One turn or mirror swaps these rows in pairs. Which row does each one swap with?
The rows were stretched afterwards, more along some directions than others.
Q_405: [ -7  -4 -29   9 -33  10 -25  41 -17  55  -2  21  29 -15   2  -3 -29   2
  15  12]
Q_729: [ -5   4   9  31 -29 -19  -4   8 -15  -3 -19  -7   2   1   6   4  -7   5
 -21   5]
Q_815: [ 13 -16 -17  61 -11   2  66   7 -11 -34   3   6  32  10  27   9 -34  -1
  -3  -6]
Q_172: [-22  -8 -23 -10 -23   3 -35  22 -18  48  -2  22   8 -27  11  -2  -6  -4
  28  19]
Q_274: [  5  -3 -13  16 -13  -5  13  -8  -9  12 -11  -5  -4   0  32  -9  -6 -16
  27  -1]
Q_762: [ -7  -7  -1  16 -11 -19  24  26 -16  11   0  18  20 -24  22   7 -25   2
  -2  30]
Q_431: [ -2  -3  -6  -8  -2 -10   7  -3  -8   7 -14  -6  -5  -9  29  -5  -1 -18
  36   6]
Q_596: [  4 -14 -12  52 -16   0  66  14  -9 -22  -3   8  34  -3  25  14 -35  -3
  -2  -1]
Q_663: [ -7 -19   8  19  -5 -20  40  24 -13   4   0  25  12 -23  22   8 -22   3
 -15  31]
Q_500: [ -7 -12  -1   3   4  -8  35  35 -17  10  -5  33  13 -24  24  15 -32  -2
 -10  19]
Q_525: [-19 -13 -23   3 -26  -2 -12  37 -17  50 -11  25   8 -36   9   2 -10 -11
  18  18]
Q_363: [ -3  -2  17  12 -35  -5 -11  10 -12  15 -20  -1  -7 -20  -2   9   2   4
 -16   5]
Q_227: [  1   3 -10   8 -15 -12   8  -6   1   9  -2 -13   5 -10  29   0  -2   5
  33   4]
Q_877: [-30   0 -17  -3 -21  -8 -13  53 -21  51  -8  25  27 -35  22   4 -15   3
   9  26]
Q_48: [  0   5   6  28 -36   0 -16   6 -13  11 -20  -4  -3  -6  -3   4   1   2
 -18   7]
Q_225: [  9 -20 -17  58 -11   9  60   1 -16 -28  -1   4  23  11  34   7 -22  -8
   3  -1]
Q_686: [ 15 -19  -7  62 -22   0  62   5  -9 -32  -7   4  25   1  24  13 -21   7
 -12   1]
Q_669: [  4 -19   1  11   0 -16  35  23 -11   9   5  26  16 -16  19  14 -33   1
  -4  16]
Q_932: [  0 -12   0   8   2 -20  39  28 -12   4  -2  24  22 -17  27  13 -33  -1
  -1  20]
Q_493: [  3  -7 -18  12 -15  -6   7  -3  -4  19   3  -6   1  -8  27  -3 -14  -5
  38  -6]
Q_134: [ 13  -3  -1   8 -17   0   2  -2   5  15  -1  -1   3  -1 -11  11 -13  12
  -9  -6]
Q_169: [  4 -10 -18  19 -21   3   6   0  -8  15  -8 -10  -6 -12  20 -10  -4   5
  22   0]
Q_719: [-10  -9   5  20 -19 -12  29  42 -22  13  -7  21  21 -25  18  13 -30   2
 -17  28]
Q_505: [ 14 -10  -9  61 -29   3  58   8  -9 -27  -1   2  35   0  17  13 -31  10
 -12  -3]
Q_944: [ 10 -10 -12  44 -21   7  48  11  -6 -23   1   8  26 -11  13   8 -14  14
  -7  11]
Q_155: [ 11   1 -16  25 -20  -1  24  -7   4   2  11 -22  21   0  18  -1 -19  10
  23  -6]
Q_956: [ -5 -19 -13  47 -41   6  19  31  -8  15  -4   5  31  -2   4  13 -30  11
   0 -16]
Q_85: [-15 -11 -16  37 -17   1  21  35 -22   5  -4  14  52  11  16  11 -40   3
   6 -18]
Q_724: [-34  -6 -17 -15  -5   5   5  43 -19  29  -5  24  31 -22  17  -7 -27  -7
   6  30]
Q_544: [  7 -17 -12  37  -7  -1  59  12 -12 -20 -12  20  35   5  32   6 -37 -14
   6  -5]
Q_828: [  3 -17  -6  28  -6 -21  41  19 -13  -2   6  21  27  -6  20  10 -44   5
   0  15]
Q_943: [  0 -10 -12  11 -11  -1   2 -11 -11   5  -5  -8  -9  -2  31 -10   0 -25
  36   2]
Q_738: [ 10 -11  -7  41 -11   0  70  17  -7 -27  -3  13  35   4  22   9 -38   1
 -13   0]
Q_73: [-19 -26  -5  18  -8  21  30  17  -9  -7  14  15  35  -4  -4  11 -19  14
  -9  -2]
Q_971: [-27   2 -13 -16 -11 -10 -18  57 -14  51  -9  23  26 -21   6   3 -27 -11
  13  15]
Q_113: [  7  -5  15  14 -30   1  -2  -3  -2   7 -18   4  -8 -13   0  15  -4   2
 -14   2]
Q_716: [ 17 -15 -12  54 -23   8  58   7  -9 -23 -10   7  24  -3  23   8 -22   1
  -8   1]
Q_879: [ 13 -14  15  30 -39 -10  17  -7   1   0 -18  -1 -12 -12  -1  19  -6   9
 -24  -3]
Q_330: [-10 -14 -20  17 -19  19  -7   8 -15   8   0  13  29   2   2   7 -18   2
  26 -18]
Q_751: [  2  -3 -10  12 -22 -12   8  -8  -2  17 -12  -8   1  -8  26  -1 -11 -14
  29   0]
Q_884: [ -4   6  10  30 -37  -8  -7  16 -13   9 -16 -10   5 -17  -4   3  -6  15
 -31  18]
Q_16: [ -4 -22  10   6 -10 -11  22  26 -14  17   1  33   9 -29  17  12 -14   2
 -13  27]
Q_994: [  4 -16 -22  19 -29  24  14  20  -2  23   1  13  34 -15   0  25 -33  13
  22 -26]
Q_211: [ -3 -22 -26  25 -19  20   4  20  -6  22  12  18  32 -11  -7   9 -24  14
  20 -20]
Q_568: [  2  -1  10  27 -41 -24  -5   8  -5  14 -25   0  -8 -11  11  21  -8   8
  -7   0]
Q_523: [-17 -13 -10  16 -27  -1  -1  36 -16  30 -13  20  34 -17   4  14 -32   4
  14 -21]
Q_556: [-17   1 -17   3 -41  -5 -32  39 -17  61 -11  13  24 -23   9   1 -11  -5
  16  16]
Q_573: [-21  -9 -24  15 -29   7 -31  35 -31  44 -12  12  14 -18  11  -2 -11 -18
  18  17]
Q_715: [ -1  -9   1  20 -10 -11  29  29 -15   8  -1  21  18 -22  23  12 -24   7
  -9  29]
Q_68: [  3  -6  13  12 -23  -8   3   6  -8  17 -15  10 -13 -16   4   9  -5   4
 -17   2]
Q_344: [ -9   3 -13   8  -8 -20  -3   5 -13   4 -16  -9  -1   3  34  -2  -1 -20
  42  -5]
Q_520: [  2 -19 -12  22 -29   9  19  31 -10  24  -6  23  36  -5  -3  22 -44   9
  11 -23]

Swapped with Q_877: Q_85
Swapped with Q_274: Q_68
Swapped with Q_405: Q_211
Swapped with Q_971: Q_956

One turn or mirror swaps these rows in pairs. Which row does each one swap with?
The rows were stretched afterwards, more along some directions than others.
Q_408: [ 17 -19  17 -34   6 -16   4  14   1  -7 -35  12   9  -9 -30  15 -17 -10
 -10 -10   4 -10]
Q_688: [  7   3   7 -13   4   6  13  30   0  -3  -8  -7 -11 -11 -13   3 -10 -15
  -6  15  20   4]
Q_657: [ 19 -19   2 -21   2 -19  -9  22  15   0  12  11   2 -11  -7   7   0  12
   2  -3  -1  -8]
Q_965: [ 28   1  20  -9   7 -15  -3  17   2 -16 -32  -9  -6 -14 -20   1 -24  -2
 -12   2  17   7]
Q_437: [ -2   8   7 -35  -3 -30 -11  23 -21 -17 -19  15   1   3 -26  -1   6   3
   0 -21   7  -5]
Q_990: [  3 -14   7 -22   4  -3   2  16 -14  -1 -24   1  -2 -16  -3  -5 -22 -33
   2   1   3   8]
Q_280: [ -7   3 -12 -37   6 -19  -1  26   9   3 -33  11  -7 -10 -18   0  13 -12
   9 -13 -13  -4]
Q_471: [ -7   4  -2 -32  16 -18   0  30  -1 -19 -30   2  -8  -6 -15  -2 -12 -13
 -11  -1 -11  -3]
Q_722: [  5  -1  -3  -9  -5  -2  -2  12  -5  -5 -12  15  16   2  -3  10  -7 -15
  -2 -11  12   2]
Q_262: [ 11  -8   6  -7  -7 -17  -9  -1   1   3 -19  14  -8 -10 -20 -17  -2   4
   6 -29   7  -1]
Q_64: [  4  12   9 -33  -5 -21 -17  40 -12 -19 -17  16  13 -10 -13  -8   2  -7
   2 -16  19  10]
Q_185: [ -4  -3 -11 -26   6 -19 -13  12 -10  -7 -28   6  -6  -7 -26  -7  12  -4
   5 -16 -13  -5]
Q_301: [  4  -1  11 -12  -3 -20 -16  16 -13 -27 -29 -11  16 -16 -19  -8 -11 -32
 -12 -29  28  -5]
Q_245: [  7  12   0  -8   4  -8   4  13   4 -34  22  12   5  -9  -8  -1   5  26
   1 -12   3  -4]
Q_887: [ -5  -2   1 -35   5 -20   3  17  12   6 -15  15 -12 -10 -25   1  10  -4
  -1  -8   6  -8]
Q_464: [ -7  11  -4  -7   3 -19   0  16   1 -20   3  21   3   8 -19  -9   3  -2
  -2 -21   8   5]
Q_168: [  6  -6   7 -41  -7 -35 -27  31 -11  -7 -27  17   8 -12 -23  -3  11 -21
  -3 -30  18  -1]
Q_700: [ -3   9   4 -35   2 -32 -20  26 -20 -19 -39   7   0  -5 -29  -8   0  -9
   0 -18   1   6]
Q_171: [ 14  -8  10 -43   8 -27   5  37  -7 -21 -15  11   6 -11 -20   5 -23 -13
 -19 -14  18   9]
Q_124: [-13   2 -11 -20  17 -21  -2  23  -6   0 -26   7  -8  -6 -21   3  10 -10
   9 -17 -12  -5]
Q_801: [ 12 -14  11  -7  -1 -26   0   3  -5 -19  -8   5   7 -16 -21 -10 -13 -18
  -2 -39  22  -7]
Q_721: [ 12   5   6 -43  13 -16   7  31 -16  -7 -25   9   2   4 -27   2  -7   5
  -7   5   4  15]
Q_677: [ -8  -3  -3 -20   0 -14  -8   7 -12   1 -28  20  -9  -3 -25  -8   7 -10
  11 -15   7   1]
Q_967: [  4   8  -8 -54   8 -29 -24  33 -25 -26 -40   0   6  -5 -42 -12  13 -34
 -15 -27  29   5]
Q_720: [ 31  -9  12 -26  17 -32 -18  19 -16  -6 -28  13   3   2 -41  -9  -6 -16
 -16 -37  21  15]
Q_451: [ 20   2  21 -13  -1 -31  -2  17 -17 -12 -37  -4  -5  -7 -25   0 -20 -24
 -15 -24  31  16]
Q_935: [ 17   1   2  -3  14  -2  24  16   8  -9  12   0  -7  -1  -5   3 -17  18
   0   8  -5   7]
Q_297: [ -2  21  -6 -14   3   1   3  28  -5 -10 -12  -7   3  -9   5   4  -5 -22
   3  -1  14   8]
Q_367: [ 12  -2   7 -31   4 -12  -1  23  -2 -28  -7   4  11 -10 -20  -4 -14 -14
 -16 -22  25  -7]
Q_444: [  4 -19   6 -38   4 -18   3  38   6  -2   2  13   2  -3 -25  11  -3  -2
  -5   7  16 -14]
Q_923: [-14  -2  -4 -28   3  -8  -5  17  -8 -31 -21   0   9 -15 -11 -10   2 -22
   0   0  -1  -8]
Q_174: [-10 -22   1 -29  -2 -20   3  14  -7 -11 -16   4   4  -5  -9  10   6 -25
   8 -13  -7  -8]
Q_58: [ -6  -6  -4  -6  15 -14  17  16  18  -8  -5   4 -14  -8 -22  -5  -8  27
  12   7 -16  -5]
Q_25: [ 11  -7  11  -2 -10   8  10  18  15 -12   7   0   2 -19   9   2 -19  14
   4  12   2 -11]
Q_432: [  9   5   0 -16   6 -11   9  27  11  -4  -5   5   5   1 -10   4 -13  -5
 -13  -4   1  -3]
Q_99: [  9 -15   3 -10   1 -15  -1  15 -15  -1 -15  13 -11 -12 -10  -5 -19 -12
  -7 -25  11  13]
Q_735: [ 25  -5  12 -35  13 -32  -8  29  -7  -6 -41   3  -9  -5 -40 -13 -10  -7
 -16 -28  11   6]
Q_427: [  1   2  -3  -4   0 -17   9  14   4 -11  17   6  -9  -6  -1  17  -3  13
  15  -2  -7  -1]
Q_306: [ -2  -4  -2 -20   8  -5  -1  11  -4  -7 -15  13   2 -12  -9 -22  -5 -20
  14  -6  -1   9]
Q_477: [  8  -6   6 -41   3 -48 -11  14 -31  -7 -45  13  -1  -8 -26   8  -5 -33
  -8 -50  -7  14]
Q_993: [-17   6  -8 -13  -2  -9   4  23   5 -25   3  -4  -3 -13   7   5  -3   4
   3   8 -11 -10]
Q_986: [-19 -14   0 -16   4  -2  12  12   2 -16 -11   3  -3  -3 -15  -4  -4  -6
   9   9 -11 -19]
Q_802: [-12 -17  -3 -10  11 -10  14  12   6   0 -16  10  -6  -9 -12  17   0   8
   9   1 -17 -13]
Q_586: [  3   1   7 -29   2 -33  -9  28 -30   2 -32  16   9   1 -16  17 -14 -16
  -1 -26  -4   4]
Q_871: [ 26 -13   8 -19   6 -19  -4  12   1   6 -10  27   6  -6 -26   2 -17   9
  -4 -30   7   0]
Q_295: [ -8  -1   2 -11  -2   2  10  25  10 -11   2   2  -5 -11   6   7  -6   3
  12  29   0  -9]
Q_921: [  4   2  -2 -18   5 -27   3  20   8 -11  -4  24   0   5 -29   4   4  23
  -4 -30   4  -4]
Q_278: [  0  15   3 -15   8 -28   5  29  -1 -17 -23   3 -14  -3 -14   4   3   5
  -2 -15  -5  21]
Q_95: [ 14  -1   2 -30  13  -1  13  22  -9 -27 -12  10   6 -12 -23  -7 -15  -1
 -13 -12  13   1]
Q_658: [ 18 -12  15 -48   3 -32  -6  19 -10 -14 -47   4  -1 -19 -27   0 -15 -10
  -9 -24 -14  -3]
Q_697: [ 27 -22  29 -25   5 -21   6  24   3 -10 -23   5   3 -12 -23  17 -26  17
  -4 -15  -6 -11]
Q_673: [  5  11   6  -5   3 -21 -14  16  -6 -12 -25  -2  -1  -5 -10  -8  -3   6
   4  -8  -3  13]
Q_135: [ 11 -11  12 -21   8 -19   1  12 -21   2 -14  18 -16   3 -25  -5  -9 -14
 -11 -23  15  11]
Q_79: [ 24 -10  15  -3  -1 -12  10  20   8 -11   4  -2  -7 -12  -3  -3 -16   4
  -8  -8  18  10]
Q_267: [ 14   3   5 -21  -1 -28   0  18 -11  11 -36  12 -12   4 -11   4 -10  -3
  -1 -14  -4  22]
Q_348: [  0   9 -15 -25  16  -7   6  19   2 -13  -3  10  16 -10 -14   6  -1  -7
   5   1  -5   0]
Q_186: [ 20   6   6 -42   2 -26  -4  22 -22  -4 -38   9  -3   6 -35  -4  -1 -14
 -20 -37  21  19]
Q_164: [  3 -12  10 -27   5 -21  -3  32  -9 -12 -27  -8  20 -11 -12  25 -14 -28
  -8  -5   2  -5]
Q_997: [ -9   0  -9 -26  -4  -9  -2  13  -4 -29 -15  13  11 -18  -9  -7  -2  -9
   6  -8  -7  -4]
Q_608: [-16   3 -11 -31   6 -10  13  32   8 -21   9  -2  -3 -14   1  16   7  -4
  13   7 -10 -11]
Q_582: [  9 -10   7 -27   3 -20  -5   8  -2 -20 -43   8   0 -18 -34  -6 -11 -18
 -12 -20  23  -3]
Q_692: [ 13   7   5 -11  11 -31  -4  23  18 -13   0   6  -8   2 -28 -10  -1  23
  -2 -19   7   1]
Q_684: [ 11   3  -5 -30  14 -14  -9  32 -24  -4 -15  15   1  -4 -15   1  -3 -12
   1 -19  -6  12]
Q_642: [-22  -5 -14 -32   6 -25  -1  31  11 -13   2   7  -1 -10  -4  -1  13 -11
  10  -7  -2  -5]

Swapped with Q_887: Q_688
Swapped with Q_697: Q_801
Swapped with Q_965: Q_582
Swapped with Q_168: Q_990
Swapped with Q_124: Q_608
Swapped with Q_935: Q_921

